Here are some points:
[-0.3 -0.2 -0.1  0.2  0.  -0.6 -0.2  0.8  0.5 -0.6  0.1  0.2  0.  -0.4
  0.1  0. ]
[-1.1 -0.4 -1.2 -0.3  0.7 -1.5  1.8  0.9  1.9  1.2 -0.6 -1.2 -1.1 -0.2
 -0.8 -0.2]
[ 0.2 -0.3  0.2  0.4  1.3 -2.   1.8  0.2  0.7 -1.6 -0.1  0.1 -0.9 -0.9
  1.2 -0.5]
[ 0.7 -2.6  2.1 -0.1 -0.3  0.4  0.  -0.7 -0.7 -1.4  0.6  3.1  1.9  0.5
  2.9 -0.9]
[-0.1 -1.3  0.3  0.1  0.4 -1.2  0.6  0.3  1.5  0.2 -0.3  0.7  0.3  0.1
  0.5 -0.1]
[ 0.  -1.5 -1.7 -0.6  0.4 -0.8  2.1  0.2  1.1  0.2 -0.8 -1.2 -0.2 -0.5
  0.  -0.2]
[ 0.1 -0.5  2.   0.5 -0.8  1.6 -2.4 -0.6 -0.3 -0.8  0.8  2.4  2.   0.7
 -0.1  0.7]
[ 0.  -0.6  0.  -0.1 -0.7 -0.7 -1.   1.2  1.2  0.7  0.6  1.5  0.3  0.7
 -0.8  0.2]
[ 1.  -0.5  1.1 -0.6  0.6 -0.4  1.4 -1.5 -1.8 -2.4 -0.1  0.6  0.  -1.1
  3.2 -0.8]
[ 0.3 -1.4 -0.8 -0.3  0.5 -1.4  0.7  1.2  0.9  0.4  0.1  0.7 -0.5  0.3
  0.4 -0.1]
[ 0.3 -0.4  1.3  0.3 -0.8  0.6 -0.7 -0.9 -0.7 -0.5 -0.3  0.   0.6  0.3
  0.5  0.3]
[-0.4  0.8  0.1  0.  -0.7  0.3 -0.9  0.4  0.  -0.2  0.5 -1.9  0.4 -0.1
 -1.1  0.6]
[ 0.5 -0.6  0.3  0.5 -0.2 -0.1 -0.1  0.6  0.2  0.3  0.2  0.8  0.1  0.3
 -0.4  0.7]
[ 0.2 -0.1  1.  -0.4  0.7 -0.8  1.3 -0.7 -1.5 -1.7  0.2 -0.7  0.  -0.8
  2.1 -0.2]
[ 0.5 -1.2  1.2  0.8 -0.7  0.3 -1.7  0.5  1.3 -0.2  0.7  3.2  1.4  0.9
 -0.9  0.2]
[ 0.2 -1.8 -0.5 -0.3  1.2 -1.9  1.4 -0.1  0.6  0.6 -0.5  0.7 -0.3  0.
  0.5 -0.2]
[-0.1  0.9  1.5  0.5 -0.8  0.6 -2.  -0.6  0.2 -0.3  0.6  0.7  0.6  0.4
 -0.3  0.3]
[ 0.1 -1.   0.  -0.9  1.8 -2.3  2.6 -0.8 -0.1 -1.5 -0.4 -0.3 -0.5 -1.2
  2.9 -0.7]
[ 0.  -1.5  1.  -0.2  1.4 -2.   2.5 -1.4 -0.8 -1.9 -0.3  0.2 -0.4 -0.8
  2.8 -0.6]
[ 0.   0.5  0.   0.  -0.2  1.  -0.3  0.6 -0.4  0.9  0.  -1.  -0.1  0.3
 -0.4  0.5]
[ 0.5 -2.7 -0.1 -0.2  0.5 -1.6  0.3  1.4  2.2  0.4  0.   1.8  1.2  0.2
 -0.7  0. ]
[-0.5  1.9 -0.2  0.6 -1.5  2.1 -2.6  0.8  0.9  1.4  0.5  0.7  0.9  1.
 -2.6  0.8]
[-0.4  1.8 -0.6  0.5 -1.1  2.4 -2.5  0.  -0.3  1.4  0.3 -0.8  0.1  0.6
 -2.6  0.4]
[-0.4 -2.1 -0.2 -0.2  0.5 -1.4  0.9  0.6  1.5  0.4 -0.3  1.1  0.4  0.4
  0.3 -0.5]
[-0.1  0.3 -0.7  0.1 -1.   1.5 -0.9  0.4  0.4  0.9 -0.1 -0.4  1.   0.1
 -0.5 -0.4]
[ 0.3 -2.2  0.6 -0.8  1.  -0.9  1.4 -0.3  0.6  0.2  0.5  1.4  0.3  0.
  0.8 -0.6]
[ 0.3 -0.3 -0.6  0.5 -0.7 -0.2 -1.2  0.2  0.9  0.6  0.3  1.4  0.3  0.7
 -1.1 -0.3]
[-1.3  2.8 -1.2  0.6 -0.8  0.9 -0.4  0.  -0.6  3.5 -0.4 -2.2 -1.8 -0.1
 -2.3  0.2]
[ 0.4  0.9  0.4 -0.5  0.5 -0.7 -0.5  0.6 -0.2  0.4  0.3 -0.1 -0.1  0.2
 -0.2  0.4]
[-0.1 -0.7 -0.3  0.1  1.1 -1.5  1.1  0.8  1.6  0.5 -0.1 -0.1 -1.   0.2
  0.1  0.1]
[-0.1 -1.7 -0.4  0.2  0.9 -1.3  0.4  0.6  1.   0.8 -0.4  0.7 -0.6  0.
 -0.6  0.2]
[ 0.2 -0.2  0.4 -0.1 -0.1  0.   0.1 -0.4 -0.2 -0.3 -0.1 -0.2  0.1 -0.6
  0.2 -0.2]
[-0.5 -0.5  0.   0.4  0.4 -0.4  0.3 -0.3  0.6  0.2 -0.2  0.   0.1 -0.2
  0.   0.1]
[-0.3  0.5  0.  -0.3  0.1  1.6 -0.1 -0.8 -0.4  0.3  0.1 -1.3  0.3 -0.2
  0.5  0.4]
[ 0.9 -1.9  0.9 -0.8  0.6  0.1  0.7 -0.6 -1.1 -1.6  0.1  0.8  0.8 -0.2
  1.9 -0.3]
[-0.6  3.2 -0.8 -0.2 -0.1  1.6  1.  -1.2 -2.3 -0.7 -0.3 -3.8 -1.6 -1.4
  0.7 -0.1]
[-0.5  1.8  1.2 -0.1 -1.5  3.3 -2.3 -1.4 -2.5 -0.1 -0.2 -0.3  1.2  0.4
  0.1  0.7]
[-0.9  1.5 -1.4  0.   1.4 -2.3  2.1  0.8  1.1  0.8 -0.5 -1.8 -2.5 -0.9
 -0.5  0.1]
[-0.5  1.7 -0.3 -0.6 -0.2  1.1  0.4 -1.1 -1.8 -0.8 -0.5 -0.6  0.1 -0.5
  0.6  0. ]
[ 0.  -1.7 -0.4 -0.4  1.4 -2.8  2.4  0.5  1.1  0.  -0.2  0.9 -0.8 -0.3
  1.4 -0.6]
[-0.4  1.4  0.5  0.3 -0.2  1.  -0.7 -1.7 -0.9 -0.8 -0.8 -1.3  0.1 -0.4
  0.2  0. ]
Then 12 other points, each followed by its number:
[-0.3 -0.3  1.8  0.3 -0.7  0.4 -1.2 -0.5 -0.6 -1.1  0.6  0.9  0.7  0.4
  0.2  0.2] 0
[-0.5  1.8 -1.7 -0.1  0.4  0.4  1.2  0.3 -0.4  2.3 -0.5 -3.8 -2.  -0.3
 -1.1  0.6] 1
[-0.2  1.1 -0.1  0.6 -0.9  0.  -1.9  1.   2.   1.6  0.2  0.9  0.9  0.9
 -2.8 -0.3] 2
[-1.1  1.   0.4  0.8  0.5 -0.6  0.5 -0.5 -0.6  0.  -0.3 -2.  -1.  -0.4
  0.3  0.4] 3
[ 0.2 -0.7  0.3  0.2 -0.3  0.4 -0.6 -0.2  0.6  0.8 -0.1  0.5  0.9  0.7
 -0.1  0. ] 4
[ 0.7 -2.4 -0.3 -0.6  0.8 -1.7  1.6 -0.1  0.8 -0.8 -0.1  1.6  0.1 -0.3
  1.7 -0.6] 5
[ 0.4  1.2  0.9  0.  -0.3  1.6 -0.1 -2.2 -2.4 -1.3 -0.2 -1.   0.4 -0.7
  1.5  0.1] 6
[ 0.8 -0.2  1.3  0.1 -0.4 -0.2 -0.5 -0.3 -1.1 -2.   0.2  1.6  0.4  0.3
  1.2 -0.1] 7
[-2.   1.6 -2.5 -0.3  0.3 -0.3  2.   0.4  0.8  1.1 -0.9 -3.6 -1.6 -0.9
 -1.2  0.4] 8
[-1.4  1.1 -0.8  0.5  1.3 -2.3  1.   0.4  2.1  1.1 -0.3 -1.8 -1.5 -0.6
 -1.2  0. ] 9
[-0.5  0.6 -0.5  0.2  0.8 -0.4  1.4  0.3 -0.1  0.8 -0.1 -1.8 -2.3 -0.3
 -0.2  0.1] 10
[-0.3  1.2 -0.4 -0.4  0.3  1.5  0.9 -1.6 -0.9  0.3 -0.7 -2.5 -0.4 -0.8
 -0.3  0.2] 11
Which two of these numbered points are nearest to each point below, ignoring the 3 directions in which the first points spread most? Their numbers follow each, nearest first.
[-0.1 -0.4  1.2 -0.3 -0.6  0.4 -0.6 -0.2 -0.4 -1.4  0.5  0.5  0.3 -0.3
  0.8 -0.2] > 0 7
[-0.7  1.6 -1.1  0.7 -0.5  0.3 -1.3  1.3  1.5  1.9  0.3  0.3  0.1  0.5
 -2.9  0.4] > 2 6
[ 1.5 -2.1  1.9 -0.4 -0.4  1.2 -0.8 -1.8 -0.3 -0.9  0.   2.2  2.   0.2
  1.3  0.3] > 11 6
[-0.1  0.2  0.1  0.3 -1.5  1.7 -1.6 -0.2 -0.2  0.2  0.5  1.7  0.9  0.6
 -0.4 -0.4] > 5 6
[-0.3  0.2  0.7  0.6 -0.7  0.6 -1.5  0.4  0.3  0.3  0.3  0.7  0.7  0.6
 -0.9  0.2] > 0 6
[ 0.6  1.7  2.5  0.2 -1.4  3.4 -2.5 -2.3 -2.9 -0.8  0.7  0.5  0.8  0.7
  1.3  0. ] > 10 6
[ 0.5 -0.2  1.  -0.1 -0.1  0.9 -0.1 -0.5 -1.2 -1.   0.2  0.4 -0.1  0.1
  0.7  0.5] > 10 6
[-0.4 -1.7 -1.9 -0.1  1.7 -2.5  2.6  1.2  2.2  1.  -1.1 -1.1 -0.7 -1.
 -0.6 -0.4] > 11 6
[ 0.5 -0.1  0.3  0.1  0.2 -1.2  0.6  0.1 -0.7 -1.3 -0.1  0.5 -0.1 -0.4
  1.  -0.1] > 7 0
[-0.7  0.6  0.4  0.1 -1.1  1.7 -1.4 -0.5  0.2 -1.   0.5 -0.5  1.2 -0.3
 -0.1 -0.2] > 8 5
[ 0.   0.9 -0.9  0.4  0.4 -1.6  1.2  0.1 -0.6 -0.7 -0.4 -1.3 -1.1 -0.8
  0.5  0.6] > 7 0
[ 0.3 -0.8 -0.3  0.3  0.7 -1.4  0.8  0.6  0.6  0.1 -0.3  0.4 -0.2 -0.2
 -0.5 -0.1] > 6 7
[ 0.6  0.  -0.2 -0.3 -0.7  1.  -1.2  0.6  0.1 -0.2  0.5  1.3  0.7  0.4
 -0.3 -0.2] > 5 7
[-0.8  1.8 -0.8  0.5 -0.9  2.1 -1.3 -0.2 -0.3  2.1 -0.3 -2.   0.2  0.3
 -2.2  0.6] > 4 11
[ 0.7 -0.1  0.1 -0.2 -0.1 -1.1 -0.4  0.1  0.1 -0.5  0.1  1.1  0.8 -0.1
  0.3 -0.4] > 2 7
[ 0.  -1.9 -0.2 -0.3  1.3 -1.7  1.6  1.5  1.5 -0.3  0.1  0.3 -0.3  0.4
  0.8 -0.5] > 10 4
[ 0.4 -1.   0.4 -0.3  0.2  0.1 -0.7  0.2  0.   0.6  0.1  0.3  0.8  0.5
 -0.5  0.3] > 1 4
[-0.7  1.2 -0.9  0.6  0.5 -0.6  0.1  1.4  1.4  1.8  0.  -1.5 -1.   0.5
 -1.8  0.7] > 3 0
[ 0.2 -2.5  0.8  0.4  0.7 -2.3  0.3  0.9  1.5 -0.3  0.8  1.2 -0.2  0.3
  0.4 -0.1] > 0 3
[ 0.5 -0.3  1.9  0.   0.8 -0.7  1.4 -1.4 -1.6 -2.4 -0.2 -0.1 -0.2 -0.6
  2.4 -0.2] > 0 3
[-0.8  1.  -2.5  1.   0.4 -1.1  0.3  1.5  2.1  2.2 -0.5 -1.9 -1.5  0.
 -3.   0.6] > 6 5
[-0.1  2.6 -0.6  0.1 -0.3  2.1  0.2 -0.6 -2.7  0.4 -0.6 -2.9 -1.8 -0.6
 -0.3  0.4] > 10 1
[ 0.4 -2.3  1.2  0.2 -0.5 -0.8 -1.2  1.2  1.5 -0.2  0.5  2.9  1.6  0.3
 -0.5  0.3] > 0 6
[ 0.1  0.5  0.4  0.2 -0.8  1.2 -1.5  0.1 -0.3  0.7  0.4  0.2  0.5  0.5
 -1.3  0.5] > 6 5
[ 0.5 -0.5  0.4 -0.3 -0.2  0.6 -0.2  0.7  0.1 -0.3  0.7  1.9  0.6  0.2
  0.3 -0.1] > 5 6
[ 0.3 -0.5  1.4  0.2  0.1  1.  -0.9 -0.7  0.3  0.6  0.3  1.   0.7  0.8
  0.3  0. ] > 4 6
[ 1.5 -5.   0.9 -0.9  1.2 -2.3  2.2 -0.3  0.5 -1.9 -0.2  3.8  1.6 -0.2
  3.5 -1.7] > 5 4
[ 0.7 -0.5  0.5  0.1  1.1 -2.3  1.1  0.1  1.2 -1.2 -0.1  0.7 -0.1  0.
  0.6 -0.4] > 2 7
[ 0.5 -0.4  1.6 -0.1 -0.4  0.7 -1.2 -1.1 -0.8 -1.9  0.5  1.7  1.8  0.1
  1.8 -0.5] > 2 5
[-0.7  0.7 -1.1  0.1 -0.2  0.1  0.4 -0.1 -0.1 -0.3 -0.7 -1.8  0.  -0.7
 -0.6 -0.1] > 8 5
[-0.8  1.  -0.8 -0.1  0.7 -0.6  1.3 -0.2  0.1  0.6 -0.6 -2.4 -1.2 -0.5
  0.2 -0.1] > 4 6
[ 1.4 -1.1  1.1  0.  -0.2 -1.1 -1.6  0.7  0.6  0.2  0.9  3.   0.7  0.4
 -0.4  0.1] > 7 6
[ 0.1 -1.6  1.1 -0.1  0.5 -0.7  0.6 -0.4  0.  -1.7  0.4  0.5  0.8 -0.1
  2.1 -0.3] > 0 4
